D: a few groups of rows, each row roughly a mix of its group's hidden directions:
D (114 x 10):
[[-0.52 -2.77 -0.39 -4.29 -0.54 -0.29 -0.71 -2.36 -0.51  1.55]
 [-1.69  0.81 -3.92  1.69 -0.34  1.36 -1.91  2.36  1.66  0.14]
 [-2.05 -1.32 -2.62  1.45  1.73  0.00 -3.00  2.22  1.64 -1.07]
 [ 1.37  4.32 -0.87 -0.68 -2.41  1.79  0.33 -1.95 -0.95  0.34]
 [-2.05 -0.76  1.33  0.82  2.60  1.53 -1.63 -2.72  2.99 -0.59]
 [ 0.88  0.10 -1.17 -2.16 -1.23  0.69  4.20 -0.22 -2.91 -0.84]
 [-0.88  1.23  3.16 -2.11 -2.01 -1.66  2.04 -1.05  2.56  0.58]
 [ 2.36 -2.99 -1.97 -0.39  0.00 -1.23  0.93 -0.02  3.38  1.83]
 [-1.65 -0.27  2.49 -0.89  1.73  0.62 -0.65 -2.35  0.09  4.07]
 [-1.44 -2.30  3.00 -0.06  2.41 -3.01 -0.68  0.64  1.35  1.31]
 [-2.51  0.35 -0.20  0.19 -2.34 -4.59 -1.43  0.29  0.74  0.14]
 [-4.13  1.78 -0.16 -0.17 -2.80  0.19 -2.53 -0.74 -0.19 -0.74]
 [ 1.57  2.86 -0.13 -1.38  2.25 -0.74 -0.56 -3.04  1.58  2.32]
 [ 1.23  2.05 -3.31  1.04 -0.02  2.09 -3.16  0.94  1.62 -0.32]
 [ 0.77  0.96 -2.94  1.64 -1.32  2.29 -2.67  2.75  1.02  0.38]
 [ 0.28 -2.98  3.05  0.56 -1.45 -3.42  0.90  0.66 -0.45 -1.36]
 [-0.59  1.66 -1.61  1.27  1.39  0.87 -1.04  2.98  2.99  2.61]
 [-1.92 -4.07  0.47  0.69 -0.28  0.64  1.39  0.60 -0.67 -3.39]
 [ 2.44 -0.68 -0.13  1.55  0.66 -3.00 -2.79  2.72  0.56  1.40]
 [-0.26  1.80  0.49 -2.37 -2.34 -1.30  3.29 -2.03 -1.85 -1.01]
 [ 1.01  2.55 -0.31  0.46 -0.52 -1.32 -2.86  2.71  0.92  3.07]
 [-2.51  0.31  0.33  0.55 -3.94 -0.76 -2.49 -0.69  1.70 -1.78]
 [ 0.36  4.52 -0.78  0.04  0.34  1.94 -1.38 -2.08  2.09  0.18]
 [-2.55 -3.91 -0.26 -0.55  1.53 -0.41  1.67  1.79  1.38 -1.75]
 [ 0.97 -0.75 -3.62  0.36 -1.05 -0.50 -3.30  0.52  2.90  0.19]
 [-2.64 -2.07  1.03 -0.64 -1.58 -0.37  1.27 -0.81 -1.62 -3.93]
 [-2.03 -1.62 -2.55  0.16  0.65  2.42 -0.65 -0.79 -0.23 -3.88]
 [-2.78 -3.04  0.31 -1.28  1.17 -0.52  0.31 -0.82  3.76  0.64]
 [-1.90 -3.71  0.33  0.82 -0.65 -0.05 -1.15  2.80  0.56 -2.77]
 [ 0.90  0.78 -0.53  1.57  3.86  1.11  0.65  1.68  1.23  3.25]
 [ 1.85 -3.95 -0.76 -1.04  2.70 -0.69  2.55 -0.51 -0.45 -0.42]
 [ 2.41  0.19 -1.89  0.23  3.07  1.54 -2.58 -0.10  2.28  1.60]
 [ 2.12 -0.53 -1.04 -0.31  2.54 -3.06 -0.72  1.20  0.29  3.45]
 [ 0.97  0.02  2.68  0.20 -0.39  0.21  2.87  1.10 -3.67 -2.10]
 [-0.74 -4.82  1.40  0.51  1.62 -1.84  0.02  1.68 -0.88  0.27]
 [-1.72  4.06  0.05  0.90 -0.08  2.79 -1.93  1.03 -1.62  0.44]
 [-2.21  2.01 -0.73  1.08 -0.06  2.15  1.07  4.25  0.61 -0.91]
 [-1.32 -3.14 -1.32  2.24  2.07  1.29 -0.42  2.52 -1.37 -1.72]
 [-2.15 -2.44  1.70  2.04 -0.39 -1.27  1.01  3.24  2.12  0.57]
 [-1.44 -2.08 -1.33  2.45  2.01  2.64 -1.51  0.55  2.40  1.48]
 [ 2.10 -1.34  0.19  0.86  0.45 -0.16  0.85 -1.36 -5.07 -0.39]
 [ 2.49  1.97  0.24 -2.25 -1.10  0.46  0.44 -4.31 -0.54  0.10]
 [ 2.97  1.95 -3.39 -0.18 -0.13  1.00 -1.94 -0.86 -0.90 -2.28]
 [ 0.75 -3.95 -1.73  0.85  2.10  2.60  0.33  1.21  1.59  0.73]
 [-0.29 -1.53  0.55  2.11  0.95 -1.37 -2.73  3.86  1.44  1.14]
 [-0.64  1.35 -1.45  0.72 -3.13  1.25 -2.51  0.78 -0.81 -3.45]
 [ 0.56  2.31  0.62  0.94 -0.87 -0.68 -0.52  3.13 -0.62  4.13]
 [ 0.09  4.14 -1.63  0.32  0.51  1.93 -2.71  1.44  1.41  0.64]
 [ 2.85  2.07 -2.83 -1.00 -2.25  0.05  0.99 -0.53  2.48  1.35]
 [ 1.52 -1.33 -2.89 -3.11 -0.92  1.13 -1.56 -0.01 -2.95 -0.56]
 [ 1.32 -2.13  2.45  0.75  2.45 -0.66  2.39  1.85 -0.86  2.56]
 [-2.55 -0.02  0.50 -0.73 -3.77 -1.07 -0.19 -0.39 -2.02 -2.97]
 [ 2.39  2.85  2.20 -1.29 -0.52 -1.82 -1.43  0.23  0.40  3.09]
 [-0.37 -2.07  0.51 -1.75 -1.17 -2.62 -2.20 -0.60  3.36  1.79]
 [ 0.95  0.43  1.24 -0.97  0.36 -0.37  3.68  1.43 -3.92  0.95]
 [-0.49 -1.40 -2.78  1.65  2.43  3.58 -0.43  1.66  0.61 -0.99]
 [-0.40  1.45 -1.28 -1.64 -1.78  3.37 -0.11 -1.78 -1.14 -3.18]
 [ 0.29  1.87 -1.62  0.92  1.29 -2.43 -3.23  1.21  1.08  2.84]
 [ 0.26  2.03  1.54 -1.81 -2.17 -0.25  3.23 -1.89 -2.63 -0.33]
 [ 0.94  4.04 -1.45 -1.16 -2.78  0.39 -2.41  0.03  0.44  1.08]
 [-1.64  0.00 -1.19 -1.25 -0.87  2.99  2.00 -2.25  1.87 -2.78]
 [-1.16 -0.13 -2.58  0.31 -0.65  2.77 -0.46 -0.57 -2.82 -3.31]
 [-0.95 -1.12 -0.19  0.78 -0.44  0.60  1.07  4.98 -2.30 -1.03]
 [-1.34 -1.69 -0.88  0.39 -1.50  1.65 -1.54 -1.50  1.26 -4.35]
 [-2.77 -1.55  1.43 -1.49 -0.87 -0.18  1.53 -0.94  3.28 -2.57]
 [-0.69  2.83 -1.39  1.00  0.60  2.24 -2.61  0.45  3.07  1.57]
 [ 0.66  2.41 -3.96 -0.80 -0.28  2.54 -1.16  0.20 -1.60 -1.63]
 [-2.57 -1.45 -1.56 -0.20 -0.12  2.18 -1.58  1.22  1.44 -3.70]
 [-0.02  0.09  0.64 -1.77 -2.93 -2.87 -1.63 -2.63 -1.44 -1.91]
 [ 0.84 -0.82 -1.48  2.36 -0.50  0.56 -3.74  1.88  2.23  1.87]
 [-2.29  1.04 -0.44  0.51 -0.10  1.45 -1.62  1.24  4.25  2.14]
 [-0.32  1.73  1.44 -0.75 -0.33  3.06  4.05 -1.85  0.48  0.70]
 [ 1.36  0.29 -0.23  0.21  0.23 -1.48 -1.98  1.33  4.09  3.00]
 [-1.48 -2.04 -1.02  0.78  3.32 -0.08  0.90 -0.33  2.76 -2.85]
 [-0.27 -0.43  0.94  0.91  0.20 -3.60 -0.62  3.36  2.44 -1.76]
 [ 0.78  2.51  0.03 -0.65 -0.70  1.25  3.01 -1.27 -3.50 -1.83]
 [-0.05 -4.24  0.35  1.12  3.05  0.82 -0.61 -0.30  2.42  0.03]
 [-0.21  1.58 -3.02 -0.69 -0.38  2.74 -2.32 -1.18  2.89  0.84]
 [ 0.26  4.85 -1.07 -0.38 -0.12  2.85 -0.98 -0.80 -0.33  0.97]
 [ 0.67 -1.72  2.83  0.02  0.58 -2.65  2.27 -0.32 -3.31 -0.82]
 [ 2.82  1.56  2.41 -1.57 -0.90 -2.13  0.50 -2.46 -1.07  2.06]
 [ 1.51  0.08 -1.79  1.65  0.80 -2.02 -2.59  1.58  1.65  3.28]
 [ 2.07  1.77  2.29 -0.88  2.09 -0.29  3.67 -1.05 -1.72  0.47]
 [ 3.01 -2.58 -0.61 -0.81  1.89 -2.10  2.14  1.28 -2.17 -0.07]
 [ 1.35 -0.88  1.07 -0.54 -1.58 -0.38  2.92 -3.27 -3.10 -0.42]
 [ 0.69  2.18 -3.60  0.90  0.31  2.22 -0.40  0.20  1.62 -2.97]
 [-2.56 -1.46  0.30 -0.62  1.35  0.35  2.57  3.49 -1.20 -2.09]
 [-2.47 -3.87 -0.74  1.19  0.73  0.87  0.59  1.08  0.28 -3.12]
 [-0.57 -2.94  0.56 -0.32 -0.68  1.72  2.80 -1.74 -1.23 -3.24]
 [ 1.78 -0.03 -1.14  0.46 -1.08 -0.05 -1.17  1.31 -2.66 -4.43]
 [ 1.02  2.08 -3.65 -0.21 -0.99  3.40 -1.89  0.75 -0.45 -0.26]
 [-0.18 -4.86  1.65  0.37 -0.22 -2.30  0.96  1.08 -0.69 -1.11]
 [-1.88 -1.88 -0.81  2.67  1.30  1.56 -1.01  2.92  2.58  0.74]
 [-0.17  0.40  1.03  2.22 -0.30 -0.26 -3.84 -0.20  3.82 -0.10]
 [-1.75 -0.69 -3.31  1.10 -0.79  0.99 -3.02  1.83 -0.52 -2.38]
 [ 0.44 -2.65  2.44  1.52  3.15 -2.51 -0.47 -1.84  0.17  0.59]
 [ 0.03 -4.47 -3.04  0.39 -0.15  1.30 -0.83  1.49  1.30 -0.25]
 [-0.34 -4.34  0.48 -0.76  1.41  0.98  3.47 -0.77 -0.14 -0.54]
 [-1.08 -4.25  0.43  2.33  2.58  0.31 -0.40  1.86 -0.23  0.64]
 [ 1.66 -2.75 -0.52 -0.29  0.07  2.25  2.10 -3.09 -1.11 -2.17]
 [ 1.43  1.43 -2.56 -0.35  1.22 -0.43 -0.69  2.70 -1.65  3.57]
 [-0.11 -3.89  2.06  1.23  0.72 -2.77 -0.52  1.98  0.40  1.50]
 [ 1.08  3.30 -2.92 -0.93  0.78 -0.28 -1.20  0.16  0.67  3.41]
 [-0.76 -0.26  3.18  0.75  3.17 -0.56  0.59  3.28 -1.21  1.20]
 [-0.03  3.31 -1.13  1.36  0.21  2.74 -3.09 -0.23  2.10  0.23]
 [-1.10 -3.21  0.46 -0.68 -0.19 -0.29 -0.74 -1.31 -1.74 -4.26]
 [ 0.06  2.12  1.15  2.48 -0.24 -1.57 -1.77  0.60  4.05  1.14]
 [ 2.74 -1.70 -2.40 -1.38 -1.93 -0.41  0.16 -2.86 -1.20 -2.01]
 [ 2.87  1.98  0.77 -0.59  0.51 -2.38 -0.15 -2.32 -0.54  3.31]
 [ 0.64  1.81  0.72 -0.83 -0.53 -0.05  3.10  1.94 -3.21  2.61]
 [-0.10 -1.75  1.04 -0.38 -1.37  1.58  2.74 -1.26 -1.02 -4.11]
 [ 1.00 -2.14  0.07  1.10  2.73 -3.25  1.11 -2.30  0.40  2.04]
 [ 1.92 -4.37 -1.26  0.28  0.15 -0.27 -2.64 -1.24 -0.81  1.42]
 [-2.21  0.24 -2.84  0.08  0.22  1.61 -2.71  1.33  2.77 -1.80]]
one row of each group, then the others: which group is each in?
[ 2.54 -0.36 -1.04  0.84 -1.68  0.36 -3.76 -1.24  0.10  2.94] : Y
[-0.40 -1.42  3.96  0.07 -1.12 -2.53  2.76  1.16 -0.53  0.94] : S
[-0.69  0.61 -0.63  1.31  0.40  2.12 -3.10 -1.67  3.77 -1.20] : B

[ 0.51  4.37 -0.50  0.57 -2.63  0.62 -1.28  1.98 -1.69  0.26] : B
[ 1.75 -1.57  1.02  0.50  1.77 -0.12  2.99 -2.59 -3.17  0.29] : S
[-0.37  1.18  2.06 -0.78  1.64  1.53  2.22 -3.01 -1.23 -2.97] : B
[ 2.58  4.06  1.08  0.80 -1.53 -2.11  0.32 -1.57 -0.19 -1.18] : Y
[-0.91 -2.26  3.29 -0.44 -0.60 -2.11  3.14 -1.52 -1.12  0.65] : Y
[ 1.65  0.91  1.28  1.13 -0.86 -3.31 -2.82  2.99  0.39  0.67] : Y
[-2.67  2.04  0.40  1.06 -0.25 -1.46  0.53  3.37  1.94  2.35] : S
[ 0.71  2.72 -0.01  1.16 -3.07 -0.90 -1.90  2.64  2.09  1.11] : Y
[ 1.08  0.91 -1.74  1.62 -1.29  0.37 -3.02 -0.72  3.88  1.26] : Y
[-0.33  1.20  2.64  0.76  1.69  1.04  0.18  0.12 -3.59 -3.11] : B
[ 2.69 -2.64  2.38  0.67  1.60 -1.62  2.11 -0.71 -0.04  2.28] : S
